Small tables with named rows and columns. After each table, cells are looked up by row and column.

vupe:
fields: bepule, voli
tib: [40.7, 72.3]
sed: [37.5, 12.3]
mep: [72.4, 69.9]
leti: [45.3, 55.5]
fenireg: [29.3, 82.6]
kob: [79.0, 36.5]
val: [37.1, 13.1]
tuvufel: [18.9, 83.4]
zarafat: [27.9, 39.7]
vazopip: [64.1, 62.2]
vomoso: [21.3, 17.5]
mam: [70.8, 45.7]

mep, bepule => 72.4
tuvufel, bepule => 18.9
leti, voli => 55.5
fenireg, voli => 82.6
mam, voli => 45.7
mep, voli => 69.9
vomoso, bepule => 21.3
kob, bepule => 79.0
tuvufel, voli => 83.4
vazopip, voli => 62.2

bab:
	sedi	nesugo	kono	senol	biseze	rilisul	lini	tef	tak
fateka	139	109	218	103	151	119	224	137	190
pagu	130	121	191	94	151	122	212	118	222
zama	82	185	160	58	197	137	92	165	194

tef of fateka is 137
sedi of fateka is 139
rilisul of pagu is 122
rilisul of fateka is 119
lini of fateka is 224
nesugo of zama is 185
senol of fateka is 103
tef of zama is 165
lini of zama is 92
biseze of pagu is 151
kono of fateka is 218
tef of pagu is 118
nesugo of fateka is 109
nesugo of pagu is 121
biseze of zama is 197

bup
         nemop  sig  popo
tirorul    534  448   466
lunu       423  496   597
fet        482  386   424
dulo       512  538   529
vig        523  524   328
perab      317  494   595
lini       496  482   461
sur        862  887   630
maz        636  538    90
zafa       479  552   571
nenedi     281  548   517
vib        534  363   372
pes        531  449   446

lini, sig => 482
tirorul, popo => 466
tirorul, nemop => 534
perab, sig => 494
vib, popo => 372
dulo, sig => 538
lunu, nemop => 423
vib, sig => 363
pes, sig => 449
vig, sig => 524
fet, sig => 386
perab, nemop => 317
maz, popo => 90
sur, sig => 887
dulo, nemop => 512
fet, nemop => 482
sur, popo => 630
nenedi, nemop => 281
zafa, popo => 571

Table voz
         viza  didip  regevom
zugogeb  73.5   41.8     11.6
gemudo   31.7   61.0     82.5
kalu     36.5   42.0     49.9
zuz      60.5   39.2     21.0

didip of kalu = 42.0
regevom of zuz = 21.0
regevom of gemudo = 82.5
regevom of kalu = 49.9
regevom of zugogeb = 11.6
didip of zuz = 39.2
viza of zuz = 60.5
viza of kalu = 36.5
didip of gemudo = 61.0
viza of gemudo = 31.7
didip of zugogeb = 41.8
viza of zugogeb = 73.5
Row with the largest regevom: gemudo

kazaz.tsv
	sobukeg	rorovik	gepaga	difum	taf	lav
zogav	-603	-2385	-1455	2981	2754	-3354
pup	-3641	7295	745	-1584	2280	-2929
fep	-8811	-5947	-635	16	-262	867
sib	1498	-2943	941	64	3118	-2512
fiv	1365	1139	-181	-931	1731	-2113
nuzi	-3958	682	-1979	-2973	-2586	-6939
femom	-351	1667	637	2182	1017	4402

lav of pup: -2929
taf of femom: 1017
gepaga of zogav: -1455
sobukeg of fiv: 1365
sobukeg of fep: -8811
taf of fep: -262
rorovik of sib: -2943
sobukeg of pup: -3641
gepaga of fiv: -181
taf of sib: 3118
lav of nuzi: -6939
sobukeg of zogav: -603
difum of pup: -1584

Table pib
|  | gemigib | zadu | morif | mimafa | gulu | logot | tubeb | vizinu |
|---|---|---|---|---|---|---|---|---|
| zik | 134 | 151 | 103 | 141 | 156 | 138 | 208 | 153 |
| diponop | 161 | 150 | 122 | 103 | 89 | 222 | 143 | 145 |
| nev | 117 | 165 | 113 | 133 | 152 | 12 | 163 | 147 |
| baf | 134 | 106 | 137 | 101 | 95 | 109 | 51 | 120 |
| nup | 134 | 81 | 186 | 132 | 169 | 71 | 127 | 120 |
| fana | 122 | 167 | 81 | 121 | 82 | 185 | 149 | 149 |
| lupufu | 106 | 134 | 99 | 160 | 166 | 117 | 212 | 180 |
| mevuz | 118 | 180 | 70 | 128 | 92 | 154 | 129 | 129 |
| tesepit | 65 | 75 | 169 | 124 | 180 | 135 | 148 | 168 |
| visoso | 188 | 164 | 135 | 98 | 86 | 158 | 76 | 103 |

What is the gulu of diponop in pib?
89
What is the gemigib of mevuz in pib?
118
What is the gulu of baf in pib?
95
What is the gemigib of nev in pib?
117
What is the morif of mevuz in pib?
70
What is the zadu of nev in pib?
165
What is the mimafa of zik in pib?
141
Which row has the largest logot? diponop

vul =
	rapomib	loz	punibi	zite	zodasiv
litos	168	151	78	118	154
bag	180	136	178	161	141
gokes	121	113	136	91	151
nadasi	144	142	123	203	175
zagefus	208	88	180	221	158
fus	169	204	160	193	202
kolebeb	170	163	108	24	151
verire	164	101	168	29	143

gokes, zite: 91
zagefus, zodasiv: 158
verire, loz: 101
litos, loz: 151
bag, zodasiv: 141
verire, punibi: 168
fus, loz: 204
kolebeb, rapomib: 170
gokes, punibi: 136
zagefus, rapomib: 208
nadasi, loz: 142
litos, rapomib: 168
gokes, zodasiv: 151
nadasi, zite: 203
fus, zite: 193
nadasi, punibi: 123
nadasi, rapomib: 144
gokes, rapomib: 121
litos, zodasiv: 154
litos, punibi: 78

vepel
cols = kulup, rozon
pubat: [95287, 20799]
gedem: [83204, 17230]
mutig: [84339, 6324]
gik: [28792, 91141]
mefisi: [81820, 78609]
netodu: [82098, 17573]
dad: [13990, 24565]
nop: [17236, 14653]
fegudak: [16471, 23044]
rinuba: [80849, 83053]
fibese: [31984, 86730]
bib: [27144, 72687]

rozon of rinuba is 83053
rozon of dad is 24565
kulup of bib is 27144
kulup of fibese is 31984
kulup of nop is 17236
kulup of gedem is 83204
kulup of mutig is 84339
rozon of netodu is 17573
rozon of mefisi is 78609
kulup of netodu is 82098

bil
         rume  remobi  tozuz  kogoz  nofu  ruten  nef
karuf      95      79    169    135   153     88   99
pebin     149     127     66    143   166     84  163
tefan      63     130    152     86   156    181  144
zod       181     141    177    109   124    214   96
tas        97     133    162    111    87    133  144
keb       143     140     99    211   133     74  151
kebar     143     104    169    112   204    167  103
vopova    172     149    127    222   175    123  130
tav       108     119    160    158   100     86  196
ridirev    91     139     70     98   139    148  144
tugufi    138     117    167    106   213    123  128
tir       177     193     94    192   177    107  142

What is the nef of zod in bil?
96
What is the ruten of tir in bil?
107
What is the tozuz of tefan in bil?
152
What is the rume of tefan in bil?
63
What is the kogoz of ridirev in bil?
98
What is the kogoz of tav in bil?
158
What is the nef of tas in bil?
144
What is the nofu of vopova in bil?
175
What is the remobi of kebar in bil?
104
What is the remobi of keb in bil?
140
What is the ruten of zod in bil?
214
What is the remobi of zod in bil?
141
What is the tozuz of pebin in bil?
66
What is the nef of kebar in bil?
103

